Each row is where one point has got to under a steady rotation. How many steps took it there?
The counts run from 0 to 792.
[156 184 159 148 151 186 140 187  94 108 140 111 134 140 123 153 150 117
 167 150 147 139  95 133 133 158 101 156 122 122 138 113 110 158 128 120
 132 124 120 141 123 188 157 157 160 116 101 159 109 174 137 106 149  91
 104 101  93  85 120 113 145  86 141 128  95 101 110]	723
[134 147 157 144 112 140 127 167 104 130 130 110 118 117 122 156 154  91
 173 130 111  84  71 167 123 171 109 117 124 129 120 115 161 156 179 131
 136 128 117 105 146 156 149 141  49 145  99 172 133 140 108 143 135  89
  88 135 114  96 116 112 102 108 128 108 128 106 108]	378
[ 83 148 141 128 159 134 126 177 126 107 149  71 135 134 138 131 142 127
 118 153 103  93  89 112 170 163 128 118 100 120 144 146 136 142 176  94
 177 109 102 145 134 167 145 177 135 127  83 148 119 172 151 149 145 146
 142 141  96 103 153  71 105 124 122 122 132  74 121]	498
[ 72 115 122 146 156 149  98 171 148 100 166  52 130 107 150 156 135 128
 126 127 133 107 104 124 141 155 103 126 109 121 134 158 119 128 158 102
 141 129 102 137 156 166 174 156 129 111  93 171 153 166 147 117 127 127
 168  98  93 145 147  80 108 122 135 129 133  47  95]	499
[105 165 135 126 147 131 138 149 100  92 139 121 124 149 155 137 177 105
 177 143 132 137  86 133 142 148 119 162 137  99 134 128 134 138 174 105
 146 112 177 160 107 192 140 155 168 142  97 145 118 184 163  85 136 116
  98 122 108  81 145  92 104  87 157 162 111 102 123]	406
[101 155 151 188 122 169 132 123 120  94 160  96 145  71 146 133 152 167
 144 107 176 101 116 118 151 168 135 160 171 121 149 128  88 146 126 113
 161 122 116 143  89 173 158 156 144  87 108 178 153 141 118 108 152 100
 131 108  98 101  83 127 147 121 133 117 122  89 111]	631
[145 148 177 118 115 147 137 171 107  99 145  89 160 113 123 167 112 150
 117 133 122 113 108 134 161 130  97 131  93 127 141 151 132 138 115  95
 150 143 136 135 142 194 162 166 124 108 111 146 120 159 154 128 148 153
 122 122  88 113 131  63 141 112 114 130 100  37 131]	269
[124 115 132 141  87 126 103 115 153  97 190 108 141 151 135 164 172 117
 142 123 131 106  94 176 140 180  94 102 123  99 147 158 151  95 156 168
 116 138 137 135 114 126 125 112 114 165  91 164 174 113 117 159 126 117
 129 142  92 104 151 108 139  98 124 147 101  66  90]	299
[132 131 118 127 135 150 143 148 130  85 155 112 145 112 132 157 124 167
 152 102 144 122  66 132 130 176  96 157 146 102 167 126 140 130 154 154
 166 141 118 129 120 164  90 175 132 161  80 160 107 157  93 143 151  96
 124 121 130  86 117  88 129  74 144 126 104  62 123]	263
[143 192 181 148 150 164 135 162  84  90 146  80 125 143 157 138 140 121
 156 128 124 135 144 157 105 143 114 161 110 122 102 128  97 148 141 106
 116 108 135 126 129 203 177 132 159 106 122 147 129 146 132 131 142 122
 117 111  78 105 124 129 145  99 101 154 112  98 118]	90
[124 172 188 155 107 164 159 171 102 127 150 119 127  97 117 124 180 103
 140 164 126  93 104 146 159 145 135  98 140 117 135 122 165 160 128  86
 150  97 135 114  97 142 153 119 114  73 111 174 175 110 131 100 130 120
 105 109 103 101 118 124 151 112 133 130  91  90 124]	472
[139 172 170 148 126 132 129 139  79  95 120  95 151 148 134 155 149 122
 147 123 120 113  74 114 134 152 104 125 102 132 108 111 144 173 163 112
 173 111 127 141 129 213 160 153 125 107 115 153 126 167 138 132 133 144
  66 155  99 106 128  96  94 114 104 128 126 107 114]	680
[130 139 172 112 121 149 122 105  86  86 160 117 199 116 137 135 143 137
 143 152 127  89 116 142 174 148 116 130 147 102 143 139 133 122 134 121
 177 126 146 127  82 155  96 115 142 131  83 146 151 112 122 137 124 146
 115  97  90 112 128  92 105  86 123 132 144  52 136]	664
[111 154 109 171 137 100 120 149 162  80 163  89 133 159 150 142 155 140
 131 115 147 128 101 140 126 215  97 122 103 108 133 116 107 170 183 147
 146 117  97 138 128 164 158 157 123 135 127 148 144 172 123 128 145  88
 125 146 105 109 123 100 132 130 147 144 114  81 103]	721
[140 131 143 151  63 180 143 141  95  99 129 138 128  95 109 172 175  88
 154 141 175 112  86 147 136 132 131 113 127  96 121 126 128 144 118 117
 131 129 138 108 152 157 134  98 143 113  97 185 193 139 144  80 114  98
  92  94 122 103 119 122 117 106 152 144  94 103  86]	289
[104 149 129 154 129 119 114  99 121  68 177 122 143 139 163  97 179 112
 159 149 138  91 108 158 154 182 126 112 141  86 136 153 124 109 165 145
 158 100 153 138  91 135 114 114 180 135 106 138 177 110 132 129 127 116
 120 133  90 115 143  95 126  84 118 163 127  80  93]	482
[120 155 127 180 129 155 143 167 154  65 139  80 133 109 164 138 143 112
 128 126 152 121 118 122 108 148  83 131  87 125 121 149  91 162 136 126
 119 128 120 140 135 195 192 144 132  88 115 140 145 169 135 131 162 103
 108 115  82 101 108 102 157 131 134 148 113  75 109]	404
[125 152 169 155 122 103 146 137 152  91 159  92 127 126 132 116 133 131
 128 103 111  87  99 148 129 180  92 132 146 126 173 131 165 141 155 148
 146 126 138 139  86 132 145 143  95 111 107 153 142 122  93 180 164 105
  95 136  66  82 107 108 142 125 127 120 101  67 127]	76
[154 162 125 164 103 139 123 191 114 112 166  83 120 134 118 188 142 126
 128 182 155 119 121 144 146 169  96  94 110 125 115 100  98 193 166 115
 135 103  88 135 140 158 166 157 102 125 136 155 144 154 119 126 120 113
 119 143 107 113 105  81 146 122 106 148 102  90 101]	98
[ 76 136 113 112 114 144 129 164 123  90 157 107 110 121 151 172 147 137
 152 114 146 138  90 137 144 133 116 139 115  92 143 137 139 132 189 111
 122 125 149 130 155 181 137 175 165 155  86 184 141 175 145 117 121 115
 134 103 148  96 132  89  95  75 144 161 120  59  94]	729
[148 146 132 133 153 118 128 181 134  92 197  91 123 130 127 133 138 155
 125 135 113  67 108 156 128 177 104  95 125 122 133 143 131 122 167 158
 130 108 112 104 155 129 108 116 130 159  91 138 161 120  93 179 132 106
 136 135  88 122 128  83 164  80  91 142 112  71 111]	25
[ 87 165 154 162 115 123  93 149 113 131 155  92  93 126 139 156 183 111
 160 130  96  66  86  98 141 162 131 137  63 120 122 140 103 123 177 123
 138 127 130 142 141 194 146 160 123 121  72 163 143 163 150 148 164 139
 124 155  91  98 126  84 102 111 102 109 137 119 116]	454
[115 141 119 143 100 134 137 122 100 108 141 137 114 124 106 176 172 112
 178 134 133 142  85 148 144 143 123 150 149 113 115 109 158 168 184 140
 138 124 136 129 150 142 120 157 143 131  90 187 149 164 116 118  96  92
  67 110 125  73 108 108  75 100 141 142 137 109  96]	56
[148 154 151 137 124 166 160 201 126 100 125 116 102 121 135 131 164  90
 132 160 136  99  88 143 118 133 100  95  92 103 121 161 165 142 126 101
 110 108 125 113 157 165 119  95 143 128  94 156 163 141 118 111 125 112
 110 106  96  80 144  95 158  92 145 164  86  75 110]	567
[110 166 174 140 144 120 160 126 111  88 129 106 124 153 138 126 145 151
 161 106 111 135  98 146 155 193 132 139 147 141 160 119 181 163 159 122
 152 106 133 139 104 148 151 171 129 104 140 154 128 153 145 126 155 113
  79 150 116 105 136 115 134 114 120 112  86  67 132]	629
[130 165 174 152 118 126 120 135 111 102 177  59  98 114 160 174 142 154
 145 149 101  82 136 135 129 164 130 131  94 142 129 123 105 164 155 115
 138 127 133 116 122 145 134 152 128 100 148 167 167 134 137 127 110 131
 133 136  65 145 154  93 142 148 124 129 142  67 143]	276
[124 143 162 154 132 130 141 164 127  86 121  99 105 133 135 193 163 132
 130 115 134 127  85 133 125 155 113 137  92 125 121 144 161 130 154 125
 131 116 153 137 174 191 147 150 155 126 112 172 152 175 168 127 156 143
 101 143 101  99 153 115 150 124 125 130  99  60 105]	451
[127 152 134 120 111 138 124 183 123 132 158  99 122 143 133 148 140 126
 143 143 114  83  82 175 159 179 111 100 116 130 153 109 160 177 183 116
 141 142  98 119 133 122 128 151  66 138 116 177 149 153 120 127 121  90
 108 141 123 122 137  85 109 124 160 133  92  69 125]	422
[140 152 124 160  98 109 144 144 116  77 159 123 112 124 136 140 152 175
 143 124 147 120 115 174 142 160 146 101 177 100 125 106 115 186 189 134
 158  90 156 120 134 140 106 132 122 129 120 164 162 145  76  97  89  86
 103 132 157 102 115  91 123 112 125 161 130  89 116]	558
[ 64 123 112 154 109 137 104 140 134 131 129  80 122 146 140 161 146 106
 165  95 139 114  79 136 145 188 119 136 114 133 145 128 144 127 186 103
 145 143 126 129 108 182 179 177  86 131  83 184 121 168 137 123 151 114
 115 132 128 117 124 106  92 114 131 109 116  82  96]	772
[104 180 138 162 109 158 129 133 124 119 168 121 120 115 124 106 174 133
 185 136 124  93 126 144 153 168 160 116 184 115 120 113 117 167 180 140
 131 115 136 121  76 107 111 131 120 119  94 173 164 104 111 121 141  70
 110 122 102 117  95 132 102  92 134 136 117 117 118]	788
[ 92 149 147 147 119 173 110 131 109 105 132  75 162 127 160 146 147 122
 161  98 146 133 155 151 121 151 112 139 136 119 128 121 110 123 153  77
 113 125 129 125  99 182 212 129 124 101 127 179 151 156 154 102 141 120
 121 116  89 130 126 116 117 109 116 145 107  62 117]	317
[143 137 189 153 129 151 133 125  90 117 169 104 150 101 127 157 133 146
 128 116 172 114  80 176 123 176 111 172 191 106 143 117 130 127 110 133
 178 117 121 126  75 162 127 125 100 111 125 169 143  94  74 115 123  93
 136 107 107 114 111 129 151  92 128 139 132  84 101]	74
[120 160 135 151 171 160 153 160 109  92 120 131 130 115 135 134 171 153
 152 135 165 145  80 134 142 164 117 146 140 101 137 152 143 134 128 113
 141  91 128 137 148 174 142 127 186 112  99 157 153 166 162  99 146 112
 114  96 100  87 138 130 164  77 139 141  86  80 101]	173
[113 167 156 166  76 170 149 153  99  97 155 121 138  95 137 100 167 120
 171 142 138  73 121 137 150 134 138 122 133 111 137 121 100 171 141  95
 150 116 153 117 103 192 141 124 118  95  87 153 132 140  96 116 131  95
  79  96 101 105  58 114 100  88 137 137 147 115 124]	242
[ 90 175 190 144 109 120 110 147  98 116 168  60 112 146 159 136 159 110
 169 140  81  71 149 154 143 153 125 128 120 146 133 121 126 150 201  82
 131 127 143 133  76 160 173 146 104  99 120 151 139 134 146 117 138 127
 120 148  75 105 128  86  91 123 119 135 146  85 132]	549
[133 175 167 127  85 153 117 150  77 165 168 110 112 139 106 178 182 112
 186 170 108 102 130 156 155 155 131 122 139 132 108 124 136 126 178  91
 106 144 164 135  91 131 146 172 115 126 123 177 128 113 152 138 132 105
 127 125  94  86 136 119 121 105 102 127  90  98  93]	461
[125 148 105 158  90 159 133 161 140 103 135 136 124 136 146 124 153 102
 170 107 136 115 103 167 124 162 116  98 135 106 130 113 138 172 186 136
 106 138 146 113 120 137 149 113  85 123  99 162 161 141 107 135 128  51
  77 119 124 105 100 100  94  91 152 155  93  94 109]	561
[133 173 163 135  97 134 146 117  96  76 151 119 156 119 134 119 151 113
 153 150  89  60 123 136 145 131 129 111 115 115 113 141 170 153 176 142
 136 109 168 102 124 153 117  87 133 115 102 140 160 117 124 163 112 140
  94 131  71 114 125  83  90  84 111 138 129  65 131]	203
[139 115 146 162 148 129 132 106 132  52 162 113 127 112 129 166 166 133
 148  95 146 123  76 164 108 179 100 149 175  98 129 142 149 134 157 196
 153 114 122 118 152 144 115 114 152 148 102 177 177 144 102 139 128  70
 116 114  95 100 131 131 132  88 124 146 113  65  87]	212
[131 168 163 154 105 140 163 149 149  79 136 123 115 104 143 117 163 127
 143 146 102  69  88 137 144 154 141 100  88 123 147 149 172 159 139 149
 142 120 137  81 131 132 101 115 131 107  92 163 192 147 135 133 134 127
  71 144  86 107 136  90 133 112 135 124 103  71 146]	749
